Every row has a hidden score from 0 to 30. What is each row's score? 15 is about the middle. The score is a weighted sum of the row's numbers plus the product of two more (or one squared), each taken from its middle value.
  -19  -15   21  -34    1  -12  -21   27   20   14    2    6   59   30  -28  -23 ~ 5
    7  -21   25    6   14    7  -11  -28  -18    9    5    2   -8  -27  -11   21 ~ 17
    1   22    0   34    7  -10   -1  -46  -24   26   11   32  -14  -34    5  -23 ~ 23
   -8    5    6  -11   10   16   48   -2    5   42   18   31   17  -14   -2   45 ~ 13
  -18   -8   11   -2   25  -26  -12   16   10   20    1   -2   60   15  -32  -31 ~ 7
    6   34   -7   26  -19  -22   17  -49   -3    3   27   26  -33  -23   -6  -15 ~ 15
   -7   42    4   -7    6    0   60  -36  -14   26   20   34    7  -11  -21   64 ~ 10
   -4  -29   24   23   -7   13  -27   -1  -14    6  -38   17  -38  -20  -40    3 ~ 15
   29  -24  -11    9    8   13   -5  -28  -28  -21  -12    3  -22  -22   12   -5 ~ 11
  -15   -4    8  -14   21  -18   -4   34    4   17  -29   -3   39   10   -5    4 ~ 18
   10   26    2   36   24   -5   16  -41  -37   -1   12   19  -32  -33    2  -14 ~ 19
   19   34    6   56  -14    8   25  -17   -3   10   -6   18   -2  -39    0    3 ~ 10
  -11  -15  -17   11  -15   15  -25   16   37   -1   -9  -26  -12   21   31   17 ~ 15
   11   31    2   52   14   -7    2  -40  -18   -6    7   26  -14  -16    9  -37 ~ 20
    3  -17  -45    7  -34   44   11   12   -2  -49    8  -41  -16   12   17  -26 ~ 12
  -30  -24   14    7  -34    7  -15    4   36   -8   -8  -18    8    8   21  -12 ~ 10
   18   -1   -3    9   -1   -3   23  -34  -18    4    1   25  -14  -27   12    1 ~ 15
    3  -36   28  -39   -9  -33  -16   16   19  -12  -23   -4   60   26  -36   -5 ~ 9
   -1   32  -41   43    5   -1   13  -34    2    6    8   23  -14  -13  -21  -15 ~ 9
  -18  -25   -6  -19  -21   -1  -42   11   27   -7  -15  -14  -11   23   50   21 ~ 21
   25  -12  -61  -29    6   17   17   31   15  -36   21  -39    4   33   31  -30 ~ 17
  -12   31   28  -47   19   21   23  -10    5   32   36   20   -6  -12    4   25 ~ 12
   -9  -25   -4  -17  -23   -9  -29   19   20  -12  -10  -25   -6   24   14   14 ~ 19
   -3    7   21   34    7   15  -22  -15  -39  -28  -21    7   -9  -12  -15   10 ~ 10
   -3   17   -9   30    8   -4   12  -44  -28   11   14   22  -12  -28   14  -18 ~ 19
   16    9  -30   32  -26  -20   16  -38  -17   13   -5   25  -28  -16   -8    0 ~ 22
    7    7  -34   16   -6   17   -6   43  -26  -11    2  -42  -18   32    9  -37 ~ 18
    3  -12   -5   18   -6  -27  -14   -2   -8   -7  -14   14  -16  -15    2   -7 ~ 19
   26   45  -16   -1   18   17   48  -32  -13   17   21   32   11   -5  -11   26 ~ 11
   -3   29   18    9   18   19   31  -13   -7   17   38   47    1  -12    8   50 ~ 12
   -7   38   -4  -38   -5   11   45  -14   -3    6    4   18    9   -5   -6   54 ~ 12
   30   25   -6   10   11  -11   -2  -33   -2   10   -9   19  -28  -22    1  -26 ~ 20
   11  -16   14   21    5    1  -11  -24  -23    9  -15   -6  -20  -21    9   12 ~ 25
   33   10  -41  -16  -10   32  -14   27   25  -25    2  -37   -9   20   16  -53 ~ 12
   27  -22   10   12    7    2   -6  -12  -20  -25  -17   11   -8    6  -37   -2 ~ 12
  -43  -16   -5   -8  -44   -2   -7   -5   30  -14  -24  -29   23   13   44  -15 ~ 13
   -8   44    6    9   17   26   37    1  -37   13   30   38   27  -25   -8   37 ~ 5
   -7   -6   29  -38  -10  -25   -8   20   15   10   14   -4   29   33  -17   -9 ~ 11
   -6  -28   46  -40   27  -10  -26    7   16   50    7   17   32   19  -17    8 ~ 26
   28   26   -1   17    0  -18   16  -35  -19   17   -2   21  -17   -9  -17  -12 ~ 20
   38   33    0   33   -1   16   29  -24  -27   11   21    6  -19  -46  -43  -28 ~ 12
   23  -22   10   35   17   16  -21   -3  -22   -3  -29   -5  -10  -20  -20  -12 ~ 17
    7   25   -2   21    0  -28    9  -25  -18   10    4   11  -15  -29  -10   -4 ~ 21
  -20  -11   31    1   24   10  -20   -5   -6   -6  -42    9  -12  -28  -26    2 ~ 13
   20  -12   12   15    9  -11  -13  -14  -14    4  -14    5  -18  -34  -19  -11 ~ 20
    0  -10   32   39   -4  -10  -20  -13  -16  -23    5   23  -30  -11    9   -8 ~ 17
   19   15  -27   38    3   36    7  -27  -14   21    3   16  -11  -29  -16   -4 ~ 12
  -36  -28   -4   -4  -21  -21  -24    7   46   -8  -13  -29   -9   16   -9   18 ~ 18
   13    9  -31    7    5   22   24   22   -1  -23   28  -29   -7   24   14  -35 ~ 14
  -36  -30  -21   -8  -46    2   -3   12   34  -15   -6  -19  -26   17   16   -9 ~ 15
   23  -18  -43   10  -22   30   -3   32  -19  -51  -17  -40   -9   14   16  -17 ~ 24
  -24  -26  -13  -23  -39   13  -40   11   28   -3  -31   -6  -25   25   16  -13 ~ 15
    0  -28   -4   -3  -27    6  -17    3   25    7  -14  -22   -6   11   40    9 ~ 23
   21   -8    2   13    4  -26  -13  -25   -3   -2   -9   16  -17  -15  -15    7 ~ 19
   17   20  -23   31   19   22   10  -20  -45   -2    6    9  -28  -40  -23  -27 ~ 17
    8   21  -10   11   21  -10    5  -45  -35   31  -11   14  -24  -33   12   -3 ~ 28
    0  -17   16   19    1   13   -8    5  -28   -6  -24    9  -25  -18  -24   -6 ~ 16
  -39  -39   -1   -2  -21  -16  -14   13   29    9   -4  -16    5   16   21    4 ~ 19
    6   24    1   14    3   18   14  -58  -20   13  -17    2   -2  -28   10    1 ~ 18
    1   28   14   41   13  -17   19  -32  -30   13   27   26  -14  -26  -19   -2 ~ 15
    6  -33   20  -34   25  -21   -7    0   18    3   11    8   43    9  -10  -13 ~ 11
    7   30    0   39    8   -3   -4  -29  -12   -2    9   23    4  -35    3  -10 ~ 10
   16   18   10   -8   23   18   18  -12   11   30   15   24    3  -30  -13   36 ~ 10
  -30  -29   -8  -34  -36    1  -20   30   45  -19  -17  -20  -19    8   28    0 ~ 15
   14   26   13   -5   12   28   50  -31  -18   14   41   37    6  -11  -18   53 ~ 9
    5  -19  -36   15  -18   16   16   17   11  -43    6  -37  -19   17   12  -26 ~ 18
   -7   52   -9  -19   15   12   39  -28    2   26   58   32   20  -17   -4   45 ~ 5
   14    6   21  -21   12  -24  -23    5   -1   13   -4    5   34   11   -4    0 ~ 16
   29    9   -5  -33  -24    7    8   24   -4  -53   25  -37  -29   29   21  -35 ~ 16
   30    2  -28    6  -17   27  -15   30   20  -27    6  -43  -21   17   24  -38 ~ 15
    2    9   12   34   -3    8   19  -45  -10   29    7   24  -10  -24    2   -7 ~ 22
   -9    6   -7    2    2  -22  -18  -14  -12  -22   -3   10   -9  -26    1  -10 ~ 12
   11   -1   29  -36  -11  -14   12    7   28   13  -32    5   39   15  -31  -22 ~ 8
  -24  -45    1  -43  -30    4  -30   27   33  -25    1  -12    8   13   30   13 ~ 2
  -18   23  -20  -26   32   12   34  -22    2   35   23   31    9  -21    7   31 ~ 11
   14   38  -27   39    6    3   19  -26  -30   -5    4   14  -18  -15   -4  -27 ~ 15
   -7   -3   14   14    4   -2  -14    7  -10  -23  -16   25   10  -23  -25  -18 ~ 3
  -16  -31   -5  -10  -24   -3  -33   16   35   -4    5  -35    3    9   39   -2 ~ 18
  -19  -30  -21   -6  -44    1  -16   23   10  -24   -2  -27  -14   24   42   17 ~ 20
  -12    7  -45  -19    6   32    6   33   -7  -17    7  -30   -5   24  -12  -33 ~ 18
   22  -13   16  -26    8  -37   -3    3    4   12   -1   -3   66   24  -38  -10 ~ 12
    3  -18   16  -14    8    9  -28   41   20    8   -6    6   35    5  -23  -13 ~ 6
   -9   -4   21   -3   10   20  -21    1  -11   -9   -9   -3  -19  -10  -12   23 ~ 12
    0   -7   34   26   -3   -2  -14  -13   -4   -1   -2   15  -20  -24   -4    8 ~ 14
    4   -2   17   13   16  -17   -2    5  -16  -13  -14    2  -23  -13  -11    2 ~ 21
  -27   49    7  -26   23   13   25  -30  -20    4   12   33   -6  -16    3   43 ~ 8
   27    5  -27   -5    3   19    0   21   40  -23   13  -31   11   25   17  -23 ~ 9
    4    4  -30   -4  -22    7  -12   32    5    3    6  -41  -18   15   14   -6 ~ 21
   10    5  -34  -17  -21   33    8   20    5  -21    8  -34  -20   25   30  -25 ~ 17
   16   -8   -7   29    7   11  -21   -5  -37   -7  -42   19  -31  -24   -5   13 ~ 20
  -25   -6   19  -59    0  -30   11   17   40   19    1  -13   59   19    0   -6 ~ 12
  -28  -15   20   -1  -16    1  -21   27   13    5    4  -34   -9    2   23   18 ~ 19
   -3   -7   33  -22   29  -15   -1   18    8   -3    8    8   37   11  -13  -26 ~ 9
   18   31   -3   36   12   10   21  -42  -33   -1    4   10  -23  -32  -38  -28 ~ 12
    1   24   -2   21    8   12   53   -9   -1   44    6   34    5  -18   12   34 ~ 16
   -1   34    5   37   -7  -10   31  -48  -19    8   16   17  -33  -48   -6   -2 ~ 17
   32   -5  -40    2  -31   19  -10   20    6  -31   11  -33   -6   37   22  -27 ~ 16
    7  -15   32  -16  -14   13  -25   25   37  -11   -7  -10    7   13   33   25 ~ 13
    1  -12   43  -39    0  -19  -34   18   22   -4    2   -8   45   23   -7    5 ~ 9
    5   -4   35  -19    5  -37    1    6   -8    6  -10    9   55   15  -25  -10 ~ 13
   -7   -2   19  -20   -3  -41   -4   25   18  -16  -26   -3   52   20  -24    7 ~ 14
  -12  -22  -18    7  -22  -22  -11   22   29    1  -17  -11   -5   28   -2   15 ~ 18
  -32  -34  -23    0  -32   12  -34   13   32   14  -21   -6  -12   -3   22   12 ~ 16
    8  -23  -38    6   -6   14  -10   40    5  -28    6  -32   -3   20    6  -19 ~ 20
  -16  -13    5  -18   11  -28  -18   15    1   14  -22   -9   34   24  -22    2 ~ 15
   34   29  -28   42  -10  -14    0  -30   -4   18    0    8  -12  -43  -11  -10 ~ 19
  -25  -47    4   -1  -18    6  -43    8   40   -6  -21  -33   -8   24   40   -4 ~ 21
  -19  -16   32  -20   -4  -24  -21   -2   10   17   -4   -2   30   31  -22   -5 ~ 14
  -11   -8    1   -6   -7  -43   -8   13    9   10   -9   -1   34   37  -14   -3 ~ 14
  -11  -24   -3   13   -2   10    4   -2  -21   -8  -28   16  -11  -13   -1    4 ~ 11
   21   -4  -26  -16  -20   50    6   17   10  -57   30  -38   -6   19   22  -20 ~ 4
   10   45    3   -4   10   18   36    1  -13   27   -1   29   29  -25    6   46 ~ 11
  -22  -17   -8   -2  -38    0  -21   26   31   10  -11  -22   -9   19   45    8 ~ 21
   -4  -36    4    2   -8    4  -45    9   49    9   -9  -16   -6   12   16   -1 ~ 17
    2  -27    8    8  -40   -7  -32   36   13  -11   -7  -32  -12   23   30   31 ~ 21
   24   53   -2   35   16  -26    4  -33  -46    8   33   10  -27  -30  -22  -12 ~ 16
  -19  -41   18    0  -28  -13  -37    3   36   11    9  -35  -18   25   19   -2 ~ 23
    1  -10   33  -26    0  -51  -14   16   15   24    4   -6   52    9  -36  -15 ~ 11
  -20  -15   19  -54   32  -17  -22   11    7   33    7   -7   26   25  -24    9 ~ 15
  -30  -29    7   -6  -19    5  -19    6   35  -27  -12  -31    2   10   26    3 ~ 11
   12    4   -2   33   18    5    6  -27  -16  -26  -30   12  -21  -11  -25    6 ~ 13
   12    6  -43    9  -26   16   14   16   25  -37   10  -45  -12   16   26  -24 ~ 19
   24   35   14   28   25    9   19  -30  -19   36   -2   25  -14  -42    2    9 ~ 18
  -15   20   -2  -10   23   30   44  -14    1   45   -3   42   13  -35   -1   67 ~ 11
   15   -1  -27   -4    2   27   -7   20   -6  -25   29  -52   -7   15   20  -32 ~ 17
   34   19  -11   30    6    9    5  -24  -37   -6    9   23  -25  -44   -4  -14 ~ 14
   14   13    4   27   16   -8    7  -29  -25   18    9   11    0  -20  -18    6 ~ 17
   -4   18   -2  -42   18   -3   45  -17    3   30   14   38    0  -18   -4   58 ~ 14
  -10  -19   35    9    7  -32   -8    4  -15   -7  -16   15  -38   -5  -11   -5 ~ 21
   -3  -19  -39   30  -24   30   -3   21  -21  -36   23  -58   10   20  -12  -19 ~ 18
  -14   21   -7  -15   13   -3   52  -27  -19   37    3   16   19   -1  -13   53 ~ 17
   -6   26  -14   38  -13  -13   20  -25   -2   26    6    3  -45  -29    0  -16 ~ 21
   -8  -18   16   -5  -10   26    7  -12  -27  -21  -29   14  -26  -12    3  -16 ~ 4
